(in the rows, 128 means zero)
Named turns come first, each shown by rows before and after it. Which turns, in which order, take the first row of each pair that follows to the second? Write the first one first, as in the answered first pair.
P:
[158  83 131 153 142 146 131 156 160] |-> [144  65 135 158 140 141 114 120 112]
[139 126 123 133 117 129 123 113  88] |-> [104 132 133 101 114 127 135 115 107]
[ 47 157 151  75 114 134 170  93 105] |-> [115 185 122  85 124 147 185 174 194]
[136 179  99  99 140 134 152 173 170] |-> [187 167  81 162 146 127 113 148 120]
C:
[124 133 126 121 125 131 136 136 136] |-> [115 130 133 123 127 125 133 127 124]
[148 130 152 152 131 127  99 165 159] |-> [108 177 125 103 125 110 128 146 124]
[128 140 115 149 133 149 133 120  98] |-> [142 128 122 164 136 153 139 130 114]
Q:
[135 143 104 138 120 117 133 150 147] |-> [122 154  98 125 123 117 134 131 129]
[135 168  99 117 130 127 125 111  88] |-> [130 135 128 136 134 132 107  97  77]
[125 135 110 139 131 118  91 123  97] |-> [129 116 116 146 131 121  81 124 109]
X:
[111 122 149 149 117 158 129 126 109] |-> [111 158 127 130 121 157 145 141 112]
[114 119 139 120 128 136 127 119 126] |-> [136 141 114 121 131 134 132 130 122]
[ 90 113 161  97 114 158 170 149 136] |-> [181 156 104 146 122 154 150 162 117]
[179  94 151 175 139 144 111 158 184] |-> [104 123 160 102 138 150 158 157 201]
Pairs:
Each pair is 2 to 3 turns apart.
[196 159  93 177 131 124 113 140 112] |-> [138 200  92 104 129 118 161 137 136]  X X
[185 197  64 123 138 128 137 166 140] |-> [ 98  82 152 137 129 126  88  66  49]  P P Q
[143  75 152 187 137 120  77  64  37] |-> [211 129 114 176 143 135 136 195 212]  P P P
[176 212  63 129 128 116 117  99  42] |-> [101 228  79  47 119 119 176 130 107]  P P
[182 124 126 170 132 123 105 158 166] |-> [143  86 163 164 132 130  99 147 169]  X X X
[ 82 120 133 108 136 128 116  78  74] |-> [ 73  87 168 112 139 141 131 130 162]  Q P
